One turn moves each row of this set onto another row. After a few examples, where does it send each row asked below?
Q11: [ -4 -10  -2   1  -7 -29 -19   3 -20  -6  28  13  -9  -6   4  11   6  12
   8  -8 -10  -1  -1   5 -21  -6  -8   8  -5]
Q778: [ 13 -22  -1  17 -11 -21 -12  -1  12   0  -3 -21  -7  -2  -1  -7  -6 -34
   5 -30  -9   0 -15  31 -14  -1   7   8   5]
Q505: [  2 -10  15 -10 -22  -6  -4  -3  14   4  -6  -4 -15 -13 -24 -11   4   1
   8 -23  -8   2  21   0  14  13 -17 -10 -18]
Q679: [ -3  -9   1   2 -12 -36 -12  -1 -10   1  31  15  -4 -10   3  17   6   1
  11 -10  -5   1   1   5 -20  -3 -12   4  -5]
Q24: [ -1  -2  -1  -3 -18  -9 -25   2  -2   9  -1   9  10   2  -5  20  25  14
  11 -13 -10 -19  20  15   2   8  -7   3   0]
Q588: [ 24 -22  -1   3 -10 -11  -9   8  12 -14 -12 -16  -9  -3  -8 -21  12 -33
  -5 -27  -9  -5  -3  21 -15 -16  -2  21  -2]
Q200: [  2 -11  16 -11 -15   2  -4  -7   7   2  -2  -7 -16 -12 -28 -18   7   1
  -4 -19  -3  10  15   5   8  11 -24  -7 -15]
Q764: [ -5  -9  -4   0 -21  -6 -25   1  -6   7  -1   9   4  -3 -16  18  23  12
  17  -4 -10 -12  22  16   1   9   2   4  -2]
Q674: [  8 -18  30   4  -5 -21 -18   4 -21  12  17   1   3   5 -10  -4  28  -3
   7 -23 -23  11  -4  11   2   4 -14   0  -4]
Q661: [ -8  -5  -7  -7 -16  -3 -20   0  -1   9  -5   7   6   0 -16  14  18  16
   9  -6  -7 -15  19  21   4  10  -7   9   8]
Q255: [  1  -2 -18  -7  -5   3 -24   1  11  -5  -7   3  -7 -18  -9   2   5   7
  12 -25 -20  12  22 -21  -4  -9  -8  10  -4]
Q796: [ 14 -13 -15  11   1 -10 -15  12  13 -16  -9 -18 -12  -1  -2  -7   9 -17
   2 -19  -8 -21  -1  19 -22  -9  10  22   6]
Q272: [  6  -3  10  -6 -23 -33 -13   7   1   2  13  11  -6  -5  -7 -28  -6  -6
   9 -19 -16  28  -3   5  11  -4 -21   8  -5]
Q428: [  8   1  15  -8 -18 -32 -16   2   2   3  11  18  -3  -2  -7 -26  -6  -9
   2 -15  -7  23  -3  10   9  -6 -25  16   3]
Q157: [ 16 -32  -2  17  -9 -11 -14   4   5  -5 -11  -6  -3   6  10  -4   6 -18
  -9 -28  -7 -20 -18  21 -16   2   0  19   7]
Q762: [  0  -6 -18 -14  -3  -6 -26  -3  16  -6  -5   9  -7 -13  -2   7   1  12
  18 -22 -18  10  21 -13  -5  -2 -15  10 -12]
Q606: [ -7 -12   1  -7  -3 -28 -17  -9 -14  -2  25   9  -7  -7   5  13   1   6
   7  -4   2  -3   0   5 -23  -3 -10   8  -3]
Q813: [-11  -6  -1   6 -13 -32 -12   0 -12   4  26   3  -2 -20  -1  16   7   1
  10 -11  -4  -6  -7   1 -21  -2  -6  -1  -3]
Q116: [ 25 -19  -7  18 -14  -3 -20   4  22 -10 -12 -10  -9   0   1 -16  -2 -19
 -14 -39   3  -5  -4  12  -9   5  -1  13   6]
Q284: [ 15 -19   0  14  -8 -25 -14   1  11  -3   0 -21  -7  -4  -4  -6  -4 -33
   5 -35  -5   0 -12  31 -14  -3   8  11   8]
Q556: [ 10   4   9  -3 -23 -27 -15  10  -2   6   6  15   1 -10  -4 -22   2  -7
  -3 -33 -13  15 -11   4  17  -6 -29  10   1]
Q31: [ 23 -22  -2   5 -11  -7  -9   5  11 -14 -14 -15 -12   0  -5 -19   7 -35
  -3 -23 -13  -3  -1  24 -13 -18   0  18  -2]
Q352: [ -3   0  -2   1 -20  -6 -30   4  -4   8  -9  14   9  -7  -8  18  19  14
   6 -18  -7 -24  12   8   6   4  -4  11   4]
Q832: [  7 -15  25  -2   3 -15 -14  -2 -18  13  19  -5   7   8 -10   0  28  -5
   4 -21 -23  15   3  14  -4  -3 -15   2   7]
Q106: [  0  -6 -17  -8 -13  -3 -36  -4  15  -5  -6   7  -3 -10  -1   1  -3  17
  13 -22 -12  17  15 -11  -4   5 -11   8 -11]
Q767: [ 24 -19  -8  20 -15   2 -21   2  19 -10 -15  -8 -10   1   3 -15  -2 -20
 -16 -34  -1  -6  -5  17 -10   2  -3  12   3]
Q158: [  8 -26  -3  21 -15  -7 -21  -4  25  -6 -19 -14  -7 -10 -13   1  -3 -23
   4 -25  -6  -5  -2  24 -21   3   9  17   1]
Q850: [  9 -26  -5  15 -13 -10 -19   0  26  -7 -19 -15  -6 -13 -17   2  -1 -22
   5 -31  -4  -6   0  24 -18   3   9  20   2]
Q300: [ -1  -7  -9 -13   0  -3 -32  -9  19  -2  -9   5  -4  -8  -5  -3  -4  11
  13 -18 -12  19  18 -14  -5   2 -12  16  -3]
Q616: [  8 -12  26  -1   1 -21 -10   6 -23   9  16  -3   0  -1  -8  -2  26 -12
   8 -27 -29   6   4  -3  -1 -15  -7   5   3]
Q688: [ 12 -10  33   1   1 -21 -12   6 -16   7  19  -1  -3   4 -12  -2  27  -6
   6 -27 -26   9   8   9   0  -6 -17   0  -4]
Q891: [ 11   0  11  -4 -19 -31 -15   9  10   3   8  19  -2  -6  -4 -24   0  -4
   4 -24 -15  22  -4   0  11   0 -32  12  -6]
Q442: [  7 -14  12 -13 -19   3 -10  -2   1  -1  -8  -1 -17 -10 -24 -18  10   1
   4 -22  -9   8  17   1  16   8 -19  -7 -22]
Q41: [  0  -7  16  -7 -27  -8  -9  -6  10   5  -6  -7 -11 -24 -24 -14   4  -9
   4 -24  -2   5  12  -6   9   6 -14 -11 -20]
Q473: [ 17 -34  -3  14 -10 -15 -13   5   6  -5  -8  -8   0   5   7  -1   9 -19
 -10 -33  -3 -18 -14  18 -17   4   3  20  10]
Q238: [ 12 -16 -13  16   1  -7 -14  10  11 -15 -11 -15 -15   1  -4  -7   6 -18
   3 -16 -15 -18  -2  21 -21 -10  10  22   6]

Q442 moves to Q106
Q778 moves to Q31
Where do these go?
Q616 moves to Q556
Q796 moves to Q473
Q505 moves to Q762
Q606 moves to Q832

